In the data rows, 128 means zero.
What is the hidden score of each row? Scores go from 0 to 20, and 10 is about the middle. The score is a weighted sum of the row's numbers plus the product of two more (or one squared), each taken from its middle value.
[111 101  85 103 219 226 158 120 110 113  95  77 156 141  90 153 109  94
 115 128 102  90 103 159 114 194 166 104  98 179 111 104] 7
[111 101 166 193 115 102  97 100 110 113  95 153 106 119 147  89 136 175
 112 110 189 133 103  76 106 194 178 131 133 179 111 104] 8
[111 186 166 193 104  99 113 115 110 113 176  99 131 127 202 162 118  94
  97 108 189 154 103 159 115 104 128 120 104  97 111 104] 10
[111 101 166 103  72  66 105 110 110 113 176  98 141 165 200 119 139 175
 115  85 102 181 192 159  73 104 174 141 114  97 111 104] 10
[220 186 166 103 129 135 100 104 110 113  95 127  86 102 147 143 108  94
 110 130 102 142 192 159 138 104 112 107 121  97 111 104] 10
[111 101  85 103 160 172 232 120 110 113 176 183 150 147 116  91 141 175
 255 239 102  88 103  76  85 194 255 188 118  97 111 104] 15
[111 101 166 103 184 192 251 138 110 113 176  77 171 164  75 150  87 175
 222 255 102  95 103 159 160 194  80  97 101 179 111 194] 15
[111 101 166 103 113 118 105 104 110 113  95 117 113 121 113 108 176 175
 218 175 102  95 103 159 255 104  82 107 118  97 111 104] 17
[220 101  85 103 129 114 133 132 110 235  95  50 151  95  44 114  69  94
 133 147 102  95 103 159 255 194  31  70  82  97 111 194] 14
[111 101  85 103 116 111 121 226 216 113  95 116 124 113  98 125 124  94
 116 115 102  86 103 159 109 104 103 117 121  97 111 194] 11
[220 186 166 103 127 136 100 103 110 113  95 126  94 104 150  81 112  94
 122 129 102 156 192  76 147 104 110 115 118  97 111 104] 9
[111 101  85 103 228 213 213 105 110 113  95 135 112 138 127 113 142 175
 255 255 102  94 103  76 101 194 227 135 121  97 111 104] 14
[111 186 166 193 142 123 106 110 110 113  95 120 106  92 134  85 108  94
 102 126 102 162 192 159 135 104  95  99 118 179 111 104] 6
[111 101  85 103 123 134 125 222 216 113  95 114 123 106 106 105 103  94
 121 129 102  95 103 159 122 194  74 102 105  97 111 194] 11
[111 186 166 193 106 102  97 102 110 113 176 126 111 136 144 139 140 175
  91 104 102 141 192  76 111 104 163 134 128 179 111 104] 3
[111 101  85 103  96  91 128 219 216 113 176 114 125 129 111 108 143 175
 118  96 102 104 103 159  92 104 129 129 117  97 111 194] 13
[111 186 166 103 122 124 110 113 110 113  95  96 136 134  90 109  92  94
 132 129 102 134 192 159 255 104  75 102 117  97 111 104] 12
[220 101 166 103 127 130 102 102 110 113  95 130  92  97 163 133  99  94
 115 131 102 132 192 159 141 104 105 100 119  97 111 104] 13
[111 101  85 103 254 244 158 124 110 113  95  68 133  94 211 255  78  94
 114 130 189 196 103 159 121 194 105  89  93  97 111 194] 12
[111 186 166 193  81  87 121 118 110 113 176  99 160 150  88 112 102  94
 108 104 189 193 103 159  85 104 138 120  99  97 111 104] 9
[220 186 166 103 106 108  99 100 110 113  95 128  99 107 192 131 125 175
 112 113 102 169 192  76 105 104 154 126 133  97 111 104] 10
[111 101 166 103  86  80 106 101 110 113 176 113 116 138 132 134 134 175
 100  97 189 115 103  76 104 104 163 136 124 179 111 104] 9
[111 101  85 103  65  55 104 117 110 113 176 111 163 183 111 159 134 175
 109  80 102  99 103 159  72 104 167 146 106  97 223 194] 19
[111 101 166 193 131 140 121 118 110 113  95  89 208 199  81 114  83  94
 139 128 102 106 192 159 255 194  40  87  97  97 111 194] 8
[111 186 166 193  99 108 111 115 110 113  95 142 220 242 107 118 138 175
 255 222 102 101 103 159 104 104 106 232 163 179 111 104] 5
[111 186 166 193  98 101 109 114 110 113  95  91 128 119 124 130 111  94
 115 116 189 202 103 159 130 104 110 118 107  97 111 104] 8
[111 101  85 103 168 171 220 129 110 113  95 150  82 112 148 110 126 175
 130 165 102  99 103  76 144 104 136 117 126 179 111 104] 9
[111 186 166 103 139 130 110 115 110 113  95  95 119 107 100 119 101  94
 120 122 102 161 192 159 127 104 100 106 104  97 111 104] 8
[111 101  85 103 132 129 173 163 216 113  95 160  69 106 164 109 222 175
 126 130 102  93 103  76 130 104 151 129 152 179 223 104] 13
[111 101  85 103 192 187 107 109 110 113  95 107 102 126 107 143  89  94
 113 139 102 118 192 159 143 194  80  92 130 179 223 104] 9
[111 101  85 103 112 101 117 118 110 113 176 136 246 235  82  55 108  94
 122 106 189 100 103 159  93 104 115 108 133 179 223 104] 10
[111 101  85 103 127 129 102 200 110 113  95 147  89  89 180 153 124 175
 138 148 102  97 103  76 132 104 136 122 138 179 111 104] 10
[111 101  85 103  99 105  80  82 110 113 176 175  90 126 157  94 151 175
 101 114 189 106 103  76 106 104 192 152 141 179 111 104] 12
[220 101 166 103 151 135  97  96 110 113  95 148  70  68 166 147  97  94
 118 126 102 130 192  76 168 104  98 110 124  97 111 104] 17
[111 186 166 193 165 154  98 101 110 113  95 118  79  61 149 152  76  94
 118 140 189 202 103  76 150 194  78  86 111  97 111 104] 8
[111 186 166 193  73  60 113 119 110 113 176 172 255 231  91 135 131 175
 118  83 102  88 192 159  81 104 139 151 254 179 223 194] 12
[220 101  85 103 186 174 107 102 216 113  95 129  63  36 183 121  73  94
 118 149 102  95 192  76 255 194  51  81 113  97 111 104] 17
[111 101  85 103 110 105 121 224 216 113 176 129 125 128 110 107 149 175
 108 117 102  93 103  76 113 104 118 118 106  97 111 194] 8
[220 101 166 103 107 113 121 120 110 113 176  81 136 124 128 102 103  94
 105 115 102 114 192 159 121 104 100 114 102  97 111 104] 6
[111 101  85 103 255 255 166 102 110 113  95 126 144 192 118  96 111  94
 119 117 102  92 192  76 124 104 107 104 118 179 111 104] 5
[111 186 166 193  83  79 105 108 110 113 176 107 148 162 113 132 139 175
 118  83 189 210 103 159  94 104 183 141 114  97 111 104] 10
[111 101  85 103 237 233 190 108 110 113 176 120 161 184 118 135 124 175
 108 109 102 123 192  76 103 104 131 128 113  97 111 194] 4
[111 186 166 193 112 108 113 120 110 113 176  83 144 131  88 143 108  94
 109 101 189 170 103 159 149 104  91 111 101  97 111 194] 13
[111 101  85 103 127 161 219 156 110 113  95 133 106 115 135 124 114 175
 125 119 189 120 103  76 134 104 122 115 113  97 111 104] 9
[111 186 166 193 116 123 102 104 110 113  95 129  88 102 129 117 110  94
 107 112 102 194 192  76 128 104 115 113 121  97 111 104] 5
[111 186 166 193  88  93 128 129 110 113 176  81 161 125  64 115  92  94
 111  95 189 195 103 159  98 194 110 101  86 179 111 194] 15
[111 186 166 193  83  91 107 119 110 113 176  94 140 140 100  81 115 175
 114 102 189 175 103 159 140 104 126 117 100 179 111 104] 9
[111 186 166 193 112 123 110 108 110 113  95 115 119 125 149 140 118  94
 114 108 189 198 103  76 216 104 126 114 109  97 111 104] 9
[111 186 166 103  89  94 125 123 110 113 176  51 153 145  91 111 109  94
 118  95 102 152 192 159 111 104  97 118  84  97 111 194] 16
[220 101 166 103 127 126 109 110 110 113  95 116 116 107 136  90  95  94
 108 117 102 115 192 159 143 104 105 109 113  97 111 104] 10
[111 101  85 103 161 156 226 144 110 113  95 140  98 102 197 143 117  94
 122 140 102  95 103  76 126 194 183 231 124  97 111 104] 7
[220 101  85 103  98 111  86  92 110 113 176 170  94 136 178 107 156 175
 119 105 189 170 103  76 103 104 202 148 137 179 111 104] 12
[111 101  85 103 154 137 182 187 110 113  95 239 146 125 128  96 113 175
 136 168 102  95 103  76 124 194 221 138 124  97 111 104] 11
[111 101 166 193 136 143  90  93 216 235  95 159  76  90 147 110 108  94
 113 132 102  97 103 159 179 104 116 113 139  97 111 104] 13
[111 186 166 193 133 120 100  97 110 113  95 137  89 106 121 151 122  94
 104 116 189 164 103  76 133 104 146 112 128 179 111 104] 7
[111 101  85 103  99 105 159 207 110 113 176 124 119 125 171 106 135 175
 147 141 102  91 103  76 100 104 145 140 125 179 111 104] 8
[111 186 166 193  76  88 115 118 110 113 176 107 140 151 103 119 123 175
 109  98 189 199 103 159  82 104 149 119 109 179 111 104] 9
[111 101  85 103 211 221 209 108 110 113  95 166 215 217 135 104 128 175
 108 115 102 181 103  76 124 104 127 117 132 179 111 104] 6
[111 101  85 103  93 110 141 225 110 113 176 123 150 188 114 132 130 175
 255 255 102  97 103 159  94 104 156 130 109  97 111 194] 15
[111 101  85 103 255 253 157 110 110 113  95 108  89  75 200 148 104 175
 255 255 102  88 103 159 137 194 101  98 110  97 111 104] 14
[111 186 166 193 115 125  96  95 110 113  95 141 101 110 146 136 128  94
 125 116 189 204 103  76 124 104 136 113 125  97 111 104] 7
[111 101 166 193 112 129 101 109 110 113  95 134 100  95 127  82 118  94
 116 129 189 110 103  76 126 194 139 104 123 179 111 104] 6
[111 101  85 103  85  85 108  98 110 235 176 115 130 144 101 117 139 175
 104  90 102  97 103 159 104 104 161 137 115 179 111 104] 11
[111 186 166 103 118 121 114 118 110 113  95 179 162 138 104  73 114  94
 120 116 102 150 192 159 123 104 111 202 184 179 111 104] 6
[111 186 166 193  40  39  99  95 110 113 176 132 148 218 180 150 171 175
 119  68 102 160 192  76  59 104 221 169 120 179 223 104] 5
[111 101 166 103 123 131 123 117 110 113  95  82 206 209  80 110 202  94
 130 120 102  92 103 159 116 104  86 129 245 179 223 104] 7
[111 101  85 103 231 249 156 105 110 113  95 120 112 121 138 122 125 175
 130 113 189 176 103  76  96 104 124 127 198 179 223 104] 10
[111 101  85 103 111 119 104 101 110 113 176 188 104  98 110 126 121  94
 100 112 102 171 192  76 114 194 168 122 113  97 111 104] 7
[111 186 166 193  76  85 124 130 110 113 176  53 157 146 159 142 107  94
 128  98 189 155 103 159 101 104 106 104  88 179 111 194] 18
[111 186 166 193  94  91 120 128 110 113 176  86 154 134 156 159  99  94
 118  99 102 143 192 159 202 104 115 105  92 179 111 194] 11
[111 101 166 103  94  86 153 233 110 113 176 199 224 189  93 116 115 175
 122  92 189 127 103 159  90 104 124 125 109  97 111 194] 10
[111 186 166 193 120  93 107 109 110 113  95 126 120 108 112 123 107  94
 119 122 102  96 103 159 124 104 128 105 115  97 111 104] 10
[111 186 166 103  95 112 122 128 110 113  95  68 144 128  87 116  98  94
 121 113 102 181 192 159 114 194  96 106  90  97 111 194] 14
[111 101 166 103 142 139  98 102 110 113  95 122  97  76 172 130 105  94
 123 144 102 100 103  76 137 194 153 108 112  97 111 104] 10
[220 101 166 103 101 100  98 106 110 113  95 129 102 123 133 143 115  94
  98 115 102 123 192  76 136 104 136 117 110  97 111 104] 9
[111 101 166 103 100 117 119 210 216 113  95 143 107 138 121 121 133 175
 111 104 102  96 103  76 108 104 150 126 111  97 111 194] 9
[111 101  85 103 101 115 103 103 110 113 176 121 139 168 124 109 132 175
 126 130 102  92 103  76  75 104 178 255 159 179 111 104] 8
[111 101  85 103 142 140 211 165 110 113 176 127 117 146 121 132 112 175
 126 112 102 138 192 159 104 104 134 146 247 179 223 104] 15
[111 186 166 193  90 104  84  84 110 113  95 171  80 112 173 160 151 175
 103 113 189 206 103  76 122 104 173 142 145  97 111 104] 8
[111 101 166 103 146 150  99 100 110 113  95 118  88  71 196 147  85  94
 128 145 102  96 103  76 154 194  91  99 117  97 111 104] 9
[111 101  85 103 130 116 185 202 216 113 176 117 123 121 106  88 136  94
 116 105 102  95 103 159 108 104 117 110 112 179 111 194] 13
[111 101  85 103 117 116 101 104 110 113  95 133 104 109 252 255 108  94
 109 115 189 171 103  76 121 104 124 121 115  97 111 104] 9
[111 101  85 103 128 125 116 118 110 113  95  92 119 114 196 255  93  94
 112 126 189 102 103 159 119 194 103  95 106  97 111 104] 12
[220 101 166 103 114 118  89  94 110 113  95 146  88 105 155 143 121 175
 116 113 189 194 103  76 129 104 136 125 127 179 111 104] 15
[111 101  85 103  75  70 105 104 110 113 176 199 255 255 129 135 149 175
 125  90 189 119 103  76  87 104 168 140 127 179 223 104] 7
[220 186 166 103  92 105  87  96 110 113 176 156  93 128 175 146 138 175
 127 108 102 125 192  76 123 104 172 138 123 179 111 104] 10
[111 101 166 103 107 110 119 128 110 113 176  94 144 141 133 151 104  94
 116  95 189 123 103 159  97 194 161 248 112  97 111 104] 7
[111 186 166 103 101 104 104  99 110 113 176 129 109 134 143  98 123 175
  99 117 102 148 192  76 123 104 149 124 119  97 111 104] 8
[111 186 166 103 134 124 103 107 110 113  95 126  90  95 134 112 100  94
 126 127 189 200 103 159 149 104 110 108 112  97 111 104] 13
[111 101  85 103 116 123 199 171 110 113 176 142 162 209 122 154 124 175
 119 117 189 104 103  76 104 104 188 124 115  97 111 104] 9
[220 101 166 103 102 105 111 117 110 113  95 212 192 149  95 110 105  94
 114 113 102 100 192 159 122 104 115 229 154  97 111 104] 1
[111 101 166 103 166 159 124 121 216 235  95  78 107  74  72 108  64  94
 129 132 102  90 103 159 140 194  37  91 254 179 223 194] 16
[111 186 166 103 152 145 108 101 110 113  95 108  83  81 129 116  88  94
 114 135 102 166 192 159 153 194  87 101 112 179 111 104] 10
[111 186 166 193 103  95 108 106 110 113 176 116 125 136 120 134 120 175
 133 115 102 101 103  76  96 194 196 130 118  97 111 104] 10
[111 186 166 193 128 125 106 115 110 113  95 128 106  99 137 147 103  94
 117 120 102 186 192  76 127 104 118 107 121 179 111 104] 6
[111 101  85 103 120 123 128 134 110 235  95  73 153 116  79 110  88  94
 119 121 189 115 103 159 103 194  80  87 162 179 223 194] 14
[220 101  85 103 107 106  97  97 110 113 176 139  98 136 145  90 135 175
 114 106 189 133 103  76 221 104 162 140 127  97 111 104] 14
[220 101  85 103  87  84 115 107 216 235 176 110 138 159 103 137 126 175
 106  97 102  90 103 159  81 104 162 255 130 179 111 104] 5
[111 186 166 193 129 136 113 120 110 113  95 104 117  95 107  94  89  94
 136 123 189 186 103 159 152 104  77 104 117 179 111 104] 8
[111 101  85 103 209 215 198 108 110 113 176 235 185 168 116 103 142 175
  93 107 189 131 103  76  95 104 148 136 239 179 223 104] 7
[111 186 166 193 116 113  87  98 110 113  95 152  98 140 147 116 151 175
 116 111 189 127 103  76 110 104 160 144 131  97 111 104] 6
[111 186 166 103 123 107 109 108 110 113  95 110 118 106 141 105 102  94
 109 112 102 151 192 159 134 104 125 118 112  97 111 104] 10
[111 186 166 193 134 126 106 111 110 113  95 122 102 107 100 102  94  94
 142 190 102  96 103 159 126 194 175 118 114  97 111 104] 12
[111 101  85 103 102 101 128 231 216 235 176 108 135 128 114 104 170  94
  89 107 102  94 103 159 102 104 113 119 115  97 111 194] 10
[111 101  85 103 118 135 137 229 216 235  95  72 131 115  68 131 107  94
 125 108 102 100 103 159 111 104  74 100  90  97 111 194] 8
[111 186 166 103 115 128 106 109 110 113  95 224 196 170 103 150 113  94
 110 125 102 126 192 159 108 104  99 177 224 179 223 104] 4
[111 101  85 103 137 147 158 221 216 235  95 110  99  90 105 150 133  94
 113 133 102  97 103 159 132 104  99  91 105 179 111 194] 12
[111 101 166 193 123 131 115 125 110 113  95 163 237 182  93  75  72  94
 117 131 189 208 103 159 136 194  59  81 117 179 223 194] 7
[111 101 166 103 128 121 110 112 110 113  95  98 122 102  89 137 101  94
 107 120 102 146 192 159 115 104 101 100 101 179 111 194] 8
[111 101  85 103 140 134 101 104 110 113  95 124  91  95 105 118 101  94
 110 133 102 103 192 159 255 104  94 104 110 179 111 104] 11
[220 101  85 103 110 101  86  94 110 113 176 161 103 120 147  93 147 175
  98 113 189 113 103  76  98 104 160 137 204 179 223 104] 10
[111 101  85 103 120 111  95  90 110 113 176 154  96 129 142 140 147 175
 116 108 189 178 103  76 134 104 152 140 130  97 111 104] 10
[111 101 166 103 137 129 113 111 110 113  95 202 213 166 104 111  99  94
 108 130 189 114 103 159 127 104  82 106 255 179 223 104] 10
[111 101  85 103 174 178 205 208 216 113  95  94 106  60  94 122  65  94
 146 242 102  96 103 159 146 194  18  64 210 179 223 194] 14
[111 101  85 103 121 130 222 186 110 113  95 105 134 109  94  84 161 175
 224 180 102  90 103 159 113 104  98 107 137 179 223 104] 12
[111 101  85 103 211 227 193 120 110 113 176 194 249 203  93 106 112  94
 129  94 102  86 192 159 127 104 124 111 106  97 111 104] 4
[111 101  85 103 168 161 219 151 110 113  95 132  88  85 137 108 108  94
 119 137 189 169 103 159 189 104 102 110 115  97 111 104] 14
[111 186 166 193 142 136 114 117 110 113  95  94 116  77 130 126  98  94
 114 126 102 175 192 159 147 194 108 105 105 179 111 104] 7
[111 101  85 103 236 228 151  77 110 113 176 174  87 152 196 117 191 175
 255 212 102  86 103  76 102 104 191 255 172  97 111 104] 8
[111 101  85 103 133 131 193 173 216 113  95 137  93 103 134 108 169 175
 118 123 102  92 103  76 114 104 129 127 125  97 111 194] 12
[220 186 166 103 114 109  94  95 110 113  95 138 107 111 182 104 135 175
 126 109 102 121 192 159 125 104 155 126 121  97 111 104] 12
[111 186 166 193 124 100 117 117 110 113  95  94 128 120 121 129  97  94
 116 105 189 190 103 159 118 104 120 107 109 179 111 104] 9
[111 101  85 103 129 126 204 148 110 113  95 156  89 111 165  91 136 175
 124 137 102  96 103  76 112 104 157 147 253 179 223 104] 13
[220 101  85 103 122 121 108 115 110 113  95 106 108 110 117 145 112  94
 118 125 102 139 192 159 222 104  94 111 111 179 111 104] 14
[111 101  85 103 119 122 143 242 216 235  95  58 124 104  75 142  97  94
 109 123 102  93 103 159 121 194  77  88  92  97 111 194] 10
[111 101 166 193 132 130 101  99 110 113  95 142  89 109 113 102 117 175
 130 126 189  98 103  76 125 194 157 121 130  97 111 104] 8
[111 101  85 103 107 114 184 228 216 235 176  66 146 102  76 134 125  94
 131 115 102  96 103 159 112 194  71  88  81  97 111 194] 11
[111 101 166 193 101 125  93  98 110 113  95 157  89 103 225 149 132 175
 118 135 189 106 103  76 138 104 162 131 134  97 111 104] 7
[111 101 166 103 127 112 114 120 110 113  95  83 126 108 146 159  93 175
 255 255 102  95 103 159 119 194  85  96  96  97 111 194] 18
[111 101  85 103 128 113 101 116 110 113  95 106 104 122 190 146 117 175
 136 187 102  93 103  76 107 104 105 113 117  97 111 194] 16
[111 101  85 103 105 108 192 189 216 113 176 128 126 151 118  71 199 175
 105  96 102  97 103  76  86 104 142 129 110  97 111 194] 12
[111 101  85 103  82  57 116 113 110 113 176 158 161 172 106 135 203 175
 118  87 102  90 103 159  78 104 156 141 177 179 223 104] 11
[111 101 166 103 140 146 108 106 110 113  95 199 143 105 115  75  93  94
 118 142 189 131 103  76 131 104  91  95 120 179 223 104] 6
[111 186 166 103  68  64 118 116 110 113 176  99 168 158 110 134 126 175
 113  85 102 176 192 159  81 104 135 135 104 179 223 104] 7
[111 186 166 193 106  82  98  98 110 113 176 124 121 128 128  81 142 175
 255 255 102  91 103  76 109 104 157 125 121 179 111 104] 12
[111 186 166 193 135 135  98 100 110 113  95 125  89  88 132 104 104  94
 107 131 189 201 103  76 142 104 122 114 119  97 111 104] 6
[111 186 166 193 139 142 101 103 110 113  95 134 104  92 128 132 102  94
 135 121 189 204 103  76 131 194 123 113 127 179 111 104] 8
[220 101 166 103 109 102 108 117 110 113 176 102 180 185 102 117 116 175
 241 255 102 101 103 159 234 104 112 110 101  97 111 104] 16
[111 101  85 103 120 129 115 118 110 113  95 107 108  95 161 154 103  94
 106 130 189 149 103 159 128 104  88  94 112  97 111 194] 18
[220 101  85 103 130 127  97 101 110 113  95 121  93 107 117 105 122  94
 120 127 189 149 103  76 113 194 155 114 115  97 111 104] 10
[220 186 166 103  91  85 110 105 110 113 176 125 139 167 160 111 138 175
 102  86 102 135 192 159  95 104 171 143 120  97 111 104] 10
[111 101  85 103 144 141 118 209 216 113  95 160  82  99 141 105 145 175
 112 128 102  91 103  76 131 104 137 125 133 179 111 194] 10
[111 101  85 103 123 137 225 176 110 113 176 166 148 147  87  96 220  94
 157 132 102  98 103 159 100 104  98 112 209 179 223 194] 14
[111 101  85 103 255 252 162 107 216 235  95 131  89  94 110 149 209  94
 112 118 102  97 103 159 106 104 115 117 119 179 111 194] 9
[220 101 166 103 103 113 113 118 110 113 176 112 130 142 113  96 102  94
 123 105 189 184 103 159 187 104 100 109 106  97 111 104] 15
[111 101 166 193 100 100 139 136 110 235 176  58 177 133 163 237  79  94
 112 117 102 123 192 159 217 194  77  92  83  97 111 194] 10
[111 101 166 103 146 142 114 125 110 113  95  82 118  86  97 100  78  94
 109 126 102 121 192 159 156 194  69  83 105  97 111 194] 10
[220 101 166 103 101 116 108 106 110 113  95 116 119 101 134 122 126  94
 110 116 189 199 103 159 139 104 124 119 118  97 111 104] 12
[111 186 166 103 114 105 114 119 110 113 176  67 145 124  96 106 103  94
 115 104 102 149 192 159 104 104 112 108 101  97 111 104] 9
[111 101  85 103  98  95 119 121 110 113 176  76 147 130 226 243 103  94
 127 107 102 111 192 159 105 104 105 104  90  97 111 194] 14
[111 186 166 193 114 108 110 115 110 113 176 116 119 128 106 101 248  94
 111 110 102  96 103 159 120 194 175 208 116  97 111 104] 7
[111 186 166 193  94 108 110 114 110 113  95 111 125 125 132 142 112  94
 113 110 189 183 103 159 121 104 116 112 112  97 111 104] 8
[111 101  85 103 147 137 123 120 110 113 176  79 154 145 221 255 105  94
 108  99 102 177 192 159 123 104 101 108  93  97 111 194] 9
[111 101  85 103 114  95 118 124 110 235 176  75 156 118  80 132 151  94
 110 108 102 100 103 159 107 194 123 243 114  97 111 194] 14
[111 101  85 103 154 147 110 112 110 113  95 155 229 221 105 113 117 175
 255 255 102  96 103 159 111 104 113 176 217 179 223 104] 9
[111 186 166 193 118 102 108 101 110 113  95 133 113 113 133 111 131 175
 105 110 189 204 103 159 179 104 128 115 113 179 111 104] 11
[111 101  85 103 134 147 129 224 216 113  95 111 115  93 101 128 103  94
 100 128 102  87 103 159 121 194  65  95 106  97 111 194] 10
[111 101  85 103 102 100 117 118 216 235 176  83 147 128  74 128 126  94
 121 107 102  89 103 159 111 194 168 115 105  97 111 104] 13
[111 186 166 193  67  67 102 105 110 113 176 114 130 182 128 119 164 175
 101  85 102 183 192  76  70 104 205 146 121  97 111 104] 4
[111 101 166 103 250 245 199 127 110 235  95  79 134  79  68 142 223  94
 134 132 102  97 103 159 116 194  82  84  94 179 111 194] 9
[111 186 166 103 105 117 104 108 110 113  95 122 105 115 142  91 122  94
 122 123 102 169 192 159 129 104 118 111 120  97 111 104] 10
[111 101  85 103 182 188 199 107 110 113 176 133 142 162 131 137 151 175
 111  87 102 108 103  76  90 104 183 151 125  97 111 104] 6
[111 101 166 103 184 184 107 107 110 113  95 127  97 117 218 205 131  94
 104 124 102 102 103  76 207 104 127 122 121  97 111 104] 12
[220 101  85 103 103  99 113 115 110 113  95 129 195 222 104 146 122  94
 128 104 189 107 103 159 200 104 119 129 107  97 111 104] 11
[220 101 166 103 115 117 109 118 110 113  95 115 119 117 112 120 107  94
 118 119 189 192 103 159 127 104 105 115 106  97 111 104] 12
[111 101  85 103 185 182 238 136 110 113 176 104 178 193  95 114 118 175
 182 210 102  94 103 159  91 104 162 124 104  97 111 104] 11
[111 101 166 103 108 113 148 228 110 113  95 118 158 178  86 141 113  94
 112 111 102  94 192 159 108 104 107 158 243 179 223 104] 13
